Each row is where one point has got to under a steady rotation. How many steps took it there?
The counts run from 0 to 546.
[ 11  15 -26 -18 -14 -46  45   7  12 -16  24  -2   5  -2  36  -8  27 -33
   4  -6  -6   3  45   5  -7  37 -51  -1 -18  -4  24  19  -5 -35   1   3
 -50 -16] : 251
[ -1   5 -27  33  18 -19 -30  -4  12 -19  13  42  38  15 -43  37  -4  18
  19 -20 -15 -24 -46 -13 -32  21   8  16   2 -28 -13  12 -10  -9  -9  36
 -35 -43] : 265
[-35  -2  24  35 -22 -32 -13   5  15   5  20   9 -28   5 -10   8  14 -19
 -12  -7 -27  30  32  17 -45   7   0 -10 -47  10   8   9 -47 -21 -25  50
 -12 -20] : 44
[-25  36   7 -18   6 -28 -21 -25  10  -9 -25  -4  11  49   0 -16   5  -6
  19   5   3 -10 -37 -20 -10  24 -26  27  35 -34  -2  -8 -30 -12  60 -14
 -36  24] : 66
[  0  14 -24 -12  -1 -22 -33  35 -11  -8  35   1  78 -24 -21  27  10  30
   5 -24  -3 -11  -1   1 -15   8   4  25  -4  35 -12   1  12 -31 -25  29
 -39  16] : 156
[-21  77  -6  16  15   5 -11 -13   2  20 -28  36   8   5 -33  -2  15   8
  23 -15  36  21  24  21 -17 -17  15  24  41 -22  17  -1   7  12  18 -34
 -14 -25] : 173
[ -4  16  -1   1 -17  -3   2  42 -16  -4  36  13  42 -24 -13  45  14  32
  34 -41   6 -29  30  23 -22  40  28 -27   8   6  15   0 -16 -28 -35  37
 -13   8] : 538
[-46  42 -10  28 -12 -11  38  12 -15   6  14  26 -55   4  16   9  -1  -5
   6 -50  29  28   7  22 -36   9  -4  -2   6 -24 -10 -12   1  29   7 -31
  -7 -35] : 178
[-15  29 -30 -35  25 -30   1 -46 -29 -13  -3  20  25  31  26  20  13 -10
  21   1   2 -18 -38   4 -27  20 -30   6  13 -37   1  22  15 -38 -30  -5
 -19 -27] : 310
[-12   8   4   7 -36 -29 -24  69  15   9  20   0 -10 -11 -20 -28  39 -16
 -21 -54   6  25  -3   0 -17  13  22   7 -31  16  26 -31 -27  -2  10   7
 -25  18] : 498
[ 19  21 -25  20 -15  -4 -75  34  11  -5  38  11  58  -1 -14  10  44  -3
 -19 -29   3  10 -41 -15   0   1  -1  31   9 -27 -19 -15  14   1   1   7
 -13 -20] : 162
[  9  11   7  -2   4 -45  10  42   3 -47   5  14   4   6  -7 -16 -13 -33
  36 -56 -22  11 -22 -27  -5  19 -20  -6  10 -32 -40  36 -15 -37  16  26
 -18  27] : 403
[-51   0  -1  -2 -20 -11  33   3  13  10  18  14 -27  20  51  23  22   2
 -16   3  21  20  21  26  -8  29 -18 -17 -50 -29 -26 -22  39  -5  -1  -7
 -34   5] : 529
[-10  47  -1  -1  -3   1  -1 -23  26  -6  21  -5   9   1 -55  20  -8 -12
  13  -4 -48  24  10  12  12 -12 -15  22  10 -39 -48   3 -12  -7  58   7
  -2  48] : 124
[-52   2  -1  36 -11 -10 -44  -7  22   5   2  34  28  37  -9  -3   9  42
  -7  -5   4  26 -48  -1 -23  -7  19  33 -20 -26 -19 -30  22  36  -7 -10
  -5   3] : 272
[-55   4  10  10 -16   5   3  22  -1   9 -16  46 -30  30   5  25  32   6
  10 -15  25  54  -6  31   7  26  -1 -28 -14 -29  13 -12  31   9  -2 -19
 -44 -20] : 527
[-32  49  12 -36   2 -30 -39  12 -24  18  -8  -2   0   3 -29  11   9  29
 -11 -17   5  10 -16 -15 -22  -1  20  20   1  41  42 -20 -30 -10  -3   8
 -54  18] : 109
[ -6  17   1 -26   7 -15 -27  -1   8  20 -12  37  -7  41  36   7  45 -11
 -17  12  23  21 -25 -12  16  26   1  -9 -20 -46  21 -31  17 -18  -7   7
 -54 -19] : 314
[-20   8  34 -17 -30  -2 -16  -7  15  10  16  63  28  39  23   8  16 -10
   2  19   1  24   2  10  20  10  19  -5 -27 -73  -4 -13  27  25 -33   9
  10  -2] : 482
[  2  24  36 -31  -7   6  12  20  28   1  -1   2  20  22  70 -38  24   7
  17 -11  -2  11   8  19  13  27 -15   0  20 -53  10 -36 -27   6   0 -17
  47  18] : 239
[-23  59  12 -13  -1  -7  46 -27   4  12  16 -18 -38  -6 -17  48  -7  27
  17   1 -37  19  55  28  11   6 -36  -7  -3   5  11  -6 -29 -13  38   5
  -7  18] : 78
[-23  18  24 -18  -2  -9   4  21   1   1 -23   6  12   5 -30 -12  26  -2
  42 -18 -11  40  31  38 -11  16 -43  -5  -2  35  58  19 -47 -36  -4 -15
 -42 -14] : 248
[-22   2   8 -10 -11  31  40  36  25   1  47  36  19 -25 -28  41  13   7
   5   2 -35  26  27  39  30  22 -24   9  25   0   6   8 -10  -6  24   3
 -54 -16] : 81
[ 16  29 -12  31   9  12 -57  15  28   0  -4  19  76  14 -21  36  34  43
  44   7  16   5  20  -3  20  19   2 -10  16 -26   7   0  25 -14   4  15
 -11   7] : 371
[-13  19  15  -4 -22   4 -16   4  10   9   2  75  42  27   8   7  19  18
  18  -2  10  26   2  21   4  10  27 -15  -9 -63   7 -12  35  23 -46   5
  26 -25] : 481
[-19   7  -4 -21 -15 -45   3   5  25 -26  -5  19  48  23  29 -61   4 -30
  20 -16  24 -19 -22   1 -25  33   4  39  15 -45 -10  -3 -27   1   7 -19
 -17  44] : 448
[-50  36  -8 -25 -41 -32  30 -12  -3   4  14  15  17  24  16  -5 -10  -2
   2  -2  31 -36  12   3 -12  36  -8  19  23 -39   3 -26  -4  29  34 -27
 -38  32] : 280
[-25  31 -19  53 -37  -8 -53   7   5   1  24   9  53  19   3  13  25  29
   9  -7  12  20   3   5 -27  11 -20  -2  -3 -26  -7 -18  26  39 -19 -20
  31 -26] : 376
[-37   6  -9  36  42   6  -8  36  23 -22   2   1  -8  -4 -17  22  -3  44
  16 -45 -16  25 -45   2 -18  -9   5  24   7  18 -45  -4  -1 -33  20  13
 -26  13] : 16
[  1  36  27 -21  16 -20 -35  10 -10 -23  -1 -23  -3  31  28   8  -2  17
  32 -28 -44  43 -48 -25  12  -7 -50  -7   0 -22 -23  -2 -10 -22   5  16
  28  21] : 409
[ 20  22   3   7  -1 -18 -46  17  49   5  28 -24  57  -7  25 -24  30   2
  -1   0  -4  -2  45   6  -8 -10  25  17 -24 -14 -16 -30   1 -11 -20  28
  47  30] : 546
[ 11  20   7 -11  38  -8  21  49  27 -17 -17  26  30 -29 -13 -28  -1  18
  41 -48  -3  18  25  13   3  -5  37  19  14   3  -6   9  -3 -38 -10  19
 -19  41] : 400
[-13  42   0  42   3 -14 -19  19  14   4 -11  50 -20   4 -54  25  -1  -3
   3 -16  17   6  10  -8 -15  -1  30   2  10   2   7   3 -28 -10  33  28
 -67 -33] : 219
[ -6  30   7 -21  12 -12   2  50 -28  -7  -8  37 -28  10  -3  26  16  -2
  20 -60   9  41 -25 -11  13  16  -8 -35  -8  -5  10  13  -4 -45  -6  19
 -55 -21] : 358
[ 48  69 -35  -3  20  -2 -17  22  -1 -10  23  12  36 -34 -33   6   5   2
  34 -72 -25   3 -10  -1  -7  -1  -9  25  32 -18   0  13   2 -10   7 -10
  10 -19] : 509
[-51  19  -1 -33  28 -21  33  22 -24   1 -10  22  -1 -15   3 -10  16   4
   3 -27  11  49  -7  43 -22   1 -19  26   4  36  -8  17   7 -33 -20 -31
 -55  -5] : 353
[-63  16  14  -4 -13  -5   5 -31   5  -4  26 -21  22  33  49  19   7  18
   4  36 -24  10   9  31  -6  22 -66   4  12 -23 -17 -10   1  -3   1 -13
  15   4] : 31
[-35  14  19   5 -13  33  -7  15 -10  -1  27  46  -2  13  -6   3  18 -21
   7 -27 -24  46 -38  39  -8  11 -17   6  17 -64 -17   4   0  28  -9 -20
  32 -34] : 132
[-34  20  -8   5  20  -8   8  13  14   4  -6  13 -12  -8  28 -53  34  -2
   3 -46   8  44  -4  46 -49  -9   0  35 -11  -4   5  -6   3   5 -36 -45
  27 -26] : 347
